28  70  56  21
48  70  43  45
58   8  44  76
out 28, 76

 512   526  -806    10   846 out 512, 846

2548  4109  2886  5963  9441
5069  5240  5285  4940  4900
5057  5282  5378  4803  4761
out 2548, 4761

-809  -678  -377  -506  -536   833   735 out -809, 735

8190  3373  8525  2908  5631 out 8190, 5631

72  69  85  78  93  50   3 out 72, 3

136  249   46  225 out 136, 225
---
[[-17  -2  -2  36  14  13   1]
 [-33   7 -14   8  -9   2 -21]
 [ 28 -20  -2 -23   7 -13   0]] Out: 0

[[-29   5   9  18]
 [ 26 -17 -29  35]
 [  8  -7  18  35]] Out: 35

[[ 11  20   1   8 -22   2 -32]
 [ 16  25  -5 -14 -23   7 -20]
 [ 18  30   5 -13 -29  -6 -19]] Out: -19

[[  9  21   5  -8]
 [  5  -7 -18  19]
 [  2 -33  10 -13]] Out: -13

[[-17 -31   7  -9   2  12   0]
 [ 19  -5 -14 -19   2   2  -5]
 [-11  -5  -4  18   2  -8   8]] Out: 8

[[ 19   8  17  33 -24]
 [ -6 -13 -14  -2  30]
 [  4  32   0 -29 -17]] Out: -17
---
[318, 79, 276, 923, 439, 362] Out: 79
[[-476, 53, -89, 504], [-573, -62, -149, -105]] Out: 53
[[6, 4, 5, 5, 3, 9], [5, 5, 3, 2, 4, 6]] Out: 4
[-24, -31, -14, 36, -18] Out: -31
[55, 83, 74, 51, 93, 62, 18] Out: 83
[[-31, 9, 19, -33, -11, -27, 9], [-36, -13, -7, 8, 18, -39, -6], [-32, -19, 42, -27, 35, -13, 5]] Out: 9
[[7425, 6686, 3696, 3064, 1984, 4400, 1766], [2813, 3435, 5767, 6746, 4788, 4475, 1952], [5948, 3011, 3639, 6630, 8440, 1318, 6679]] Out: 6686
[8, 83, 81, 25] Out: 83
[3219, 4951, 5658, 8095, 3020, 8730, 9088] Out: 4951
---
Q: [-0.77 -1.42  0.98  1.52  1.37]
A: 0.98
Q: [-1.3  1.7  0.6  0.2  0.2 -0.3]
A: 0.6
Q: [-14.919 -11.738  -8.831   9.153]
A: -8.831
Q: [ 138.93  -71.67   86.98 -100.55]
A: 86.98
Q: [ 0.11  0.01 -0.04 -0.19 -0.08 -0.18  0.06]
A: -0.04
Q: [ 0.06  0.13  0.02  0.04 -0.12  0.05]
A: 0.02
Q: [-18.621 -19.294  12.585  -5.552  -9.788 -16.289]
A: 12.585
Q: [ 14.63  17.85 -11.33  12.93]
A: -11.33
Q: [-0.02  0.38  1.06  0.40 -1.29]
A: 1.06
---
[[-0.100 -0.107  0.041  0.129 -0.022 -0.026  0.024  0.072 -0.041  0.110
  -0.105  0.125]
 [-0.086 -0.136  0.023 -0.049  0.015 -0.048 -0.077  0.085  0.104 -0.106
  -0.032 -0.032]
 [ 0.088 -0.055 -0.212 -0.106 -0.121 -0.096 -0.115  0.081 -0.031 -0.039
  -0.025 -0.165]
 [-0.006  0.044  0.148  0.045  0.174  0.069 -0.093  0.145 -0.005 -0.072
  -0.051  0.030]
 [-0.084  0.020  0.047  0.137 -0.010  0.009 -0.060  0.114 -0.257  0.056
  -0.148 -0.072]
 [-0.101  0.028  0.137  0.048 -0.045 -0.038 -0.197  0.066 -0.069  0.045
  -0.079 -0.132]] Out: 0.088

[[-0.04  0.05  0.11 -0.05  0.08  0.10  0.05 -0.02 -0.04  0.19 -0.04  0.16
  -0.08 -0.01]
 [ 0.08 -0.02  0.11  0.00  0.08  0.00  0.15  0.02 -0.03  0.12  0.07  0.08
   0.02  0.03]
 [-0.06  0.12  0.16  0.05  0.00 -0.01  0.03  0.07  0.01  0.16  0.15  0.15
   0.05  0.07]
 [-0.01 -0.04 -0.02  0.04  0.04 -0.09  0.02  0.01  0.00  0.10  0.19 -0.01
   0.08  0.05]
 [ 0.21 -0.16 -0.06 -0.16  0.18 -0.06  0.07 -0.11 -0.10 -0.08  0.01 -0.03
  -0.13 -0.16]] Out: -0.06

[[-0.15 -0.30 -0.20 -0.30 -0.15 -0.29 -0.18]
 [-0.19 -0.21 -0.24 -0.20 -0.16 -0.22 -0.21]
 [ 0.25 -0.27 -0.12 -0.68 -0.03 -1.59 -0.17]
 [-0.44  0.00 -0.43 -0.11 -0.42 -0.18 -0.44]
 [ 1.14 -1.87  2.42  1.73  0.20 -0.24  1.75]
 [-0.12 -0.26 -0.20 -0.39 -0.10 -0.30 -0.20]
 [-0.28 -0.12 -0.31 -0.26 -0.25 -0.06 -0.29]] Out: 0.25

[[  9.524  -8.246   3.788  -5.115  -3.176   8.098   0.968  -2.402   0.104
   -1.460]
 [ 11.057  -9.075   4.353  -5.883  -1.894   6.067   0.501  -1.243   3.821
    1.353]
 [ 16.879 -18.164   7.569  -8.166   6.655  -3.551   4.512   3.971  24.146
   15.624]
 [  8.689 -13.636   3.565  -6.825   0.234   4.774   7.540  -4.053   4.663
    0.437]
 [ -7.407   5.351  -1.574   5.549   6.007  -5.999   4.797   2.490   3.011
    3.055]
 [ 17.611 -18.795   7.666  -8.553   5.408  -2.184   4.105   3.119  22.927
   14.665]
 [  1.462  -1.753   1.457   0.416   4.701  -3.723   3.580   2.714   8.411
    5.763]
 [ 17.614 -19.105   7.772  -8.877   5.892  -2.106   4.336   2.899  23.038
   14.519]
 [  0.213  -0.589   1.183   1.355   4.996  -4.232   3.557   2.520   7.578
    5.735]] Out: 16.879

[[ 141.904  213.945  -24.806   25.624 -162.271  154.492   35.857  212.171]
 [-108.376 -193.170  -76.697  126.569  147.668   64.771  171.513  -99.365]
 [ 140.074  208.730  -25.634   -5.357 -155.764  154.993   17.850  218.326]
 [ -15.011  -67.555  263.425   -3.962  161.198  -81.266   15.145 -133.158]
 [ -34.360  -24.063 -194.111   15.898  137.084   52.154   -6.720    0.999]
 [  41.573    7.942  282.711  -58.395  153.277  -69.711  -20.471  -89.633]
 [ 125.984  202.225  -66.522 -136.998   -0.392   76.828 -123.595  172.370]
 [ 184.025  180.640  283.406  -75.971  -29.966   37.787  -29.681
    86.933]] Out: 140.074

[[-0.03 -0.04 -0.02 -0.03 -0.02 -0.02 -0.04 -0.02 -0.04]
 [-0.03 -0.03 -0.04 -0.03 -0.04 -0.03 -0.04 -0.03 -0.04]
 [-0.01 -0.15 -0.03 -0.06 -0.04  0.00  0.00 -0.04 -0.17]
 [-0.07 -0.05 -0.15  0.04 -0.02 -0.02  0.15 -0.09 -0.04]
 [-0.03 -0.03 -0.03 -0.03 -0.03 -0.03 -0.04 -0.03 -0.03]
 [-0.03 -0.02 -0.02 -0.04 -0.03  0.00 -0.06 -0.03 -0.04]
 [ 0.00 -0.07  0.01 -0.02  0.05 -0.03  0.02  0.02 -0.09]
 [-0.03 -0.03 -0.03 -0.04 -0.03 -0.03 -0.03 -0.03 -0.03]
 [-0.04 -0.03 -0.04 -0.03 -0.03 -0.03 -0.03 -0.03 -0.03]
 [-0.06 -0.15 -0.01 -0.05 -0.09 -0.16  0.16 -0.08  0.07]] Out: -0.01

[[  3.15  18.94  -1.89 -15.57  -4.31   9.82]
 [  6.05  -0.90  11.66  -3.15  -0.27  -0.10]
 [ -5.65   3.31  -7.85  10.20  -5.09  -1.62]
 [ -9.43   1.67 -21.54   9.77   1.85   2.01]
 [  6.48  -7.87   1.85   5.82   2.97   3.01]
 [  6.29  -7.47   4.47  -0.58  -5.86   1.54]
 [  4.51  -6.30  -1.18  -1.30   0.94   6.25]
 [ 11.54  -8.60  16.70 -15.32   7.31   2.18]
 [ 14.21  13.02   6.72 -19.88  -3.10   7.19]] Out: -5.65
---
[[ 33 -23  11  31 -23]
 [-21   5  14   6  -8]] | -23

[[ -3  24  20  10]
 [ 29   1 -25  -3]
 [-32   4   1 -36]] | 24

[-38  17   6 -31 -21] | 17

[ -6  -5 -37  37  15] | -5

[[  0  12   5  12  12  -5  14]
 [ 37  30 -24  39   0 -24  13]] | 12

[ 33   5 -11  23  18] | 5

[[-30   4  31  27 -26]
 [ 20  -5   4 -17   6]
 [-10  14 -14 -30   8]] | 4

[ 41   2  -4  32 -11] | 2

[[-25  -7   6 -12 -35 -10]
 [-25  -7   4 -14 -38  -9]
 [ -2 -13   2  21  21  -3]] | -7
---
[-39, 6, -31, 8]	8
[-33, -34, 9, -17, -24, -30]	-30
[40, -18, 18, 4, 26, -8, 23]	23
[-17, 36, -20, -5]	-5
[-31, 36, 5, -34, 3, 25]	25
[7, -12, 13, -17, 30, -8]	-8
[38, -41, 30, 27]	27
[15, -10, 29, -2, -21, 10, -33]	-33
[28, -32, 17, 17]	17
[-8, -2, -38, 27, 18, 15, -18]	-18
---
Q: -1.75	0.82	-0.16	0.42	-0.73	1.76	-1.70
A: -0.16

Q:
-0.921	-0.946	-0.542	-1.965	-0.126
-0.090	0.137	1.401	-1.037	0.427
-1.023	-0.214	0.994	-1.414	-0.148
A: -0.542

Q:
0.10	0.02	0.14	-0.16	-0.10	0.04	-0.05
-0.08	-0.21	-0.07	-0.02	-0.06	-0.08	-0.07
A: 0.14

Q: -3.9	-0.5	-12.4	-8.7	1.3	19.4	9.1
A: -12.4

Q: -15.15	15.91	14.74	5.84	7.55	-7.23
A: 14.74

Q:
-22.845	-78.334	-70.150	-76.906	-43.401	73.397	-73.851
-76.419	-80.698	-69.687	-61.373	170.444	-76.264	-61.693
-123.009	-50.949	-55.543	-85.396	-127.532	-54.844	-66.586
A: -70.150

Q: 14.87	17.69	-11.61	9.60	-8.53
A: -11.61

Q:
0.0	-0.3	1.1	1.3	-1.7
1.0	0.6	1.7	0.3	0.3
-1.1	1.7	-2.0	0.8	1.1
A: 1.1
---
[[4317 5829 5968 6015 7903 6725]
 [3111 6050 6096 5761 5906 8637]
 [5008 5910 5909 6056 6142 6225]] → 6050

[[57 43 63 31 44]
 [64 31 36 83 14]] → 31

[[ 19 -21  26  25   2  40  47]
 [-15  -9 -26  -1  42  -1   5]
 [-16  24  -9  42  48  -7  23]] → -9

[[5401 7028 7773 7532]
 [5819 2802 2073 2413]] → 2802

[[817  11  23 224 560 382 686]
 [523 123 168 361 620 206 204]] → 123

[[ -23  793 -222 -296 -543 -538 -598]
 [-208 -136 -184  162 -543  613 -981]
 [   8  -69  348 -525 -282 -710 -263]] → -136

[[5039 8163 2775 3535]
 [5136 7558 3381 3971]
 [5078 7920 3018 3710]] → 7558
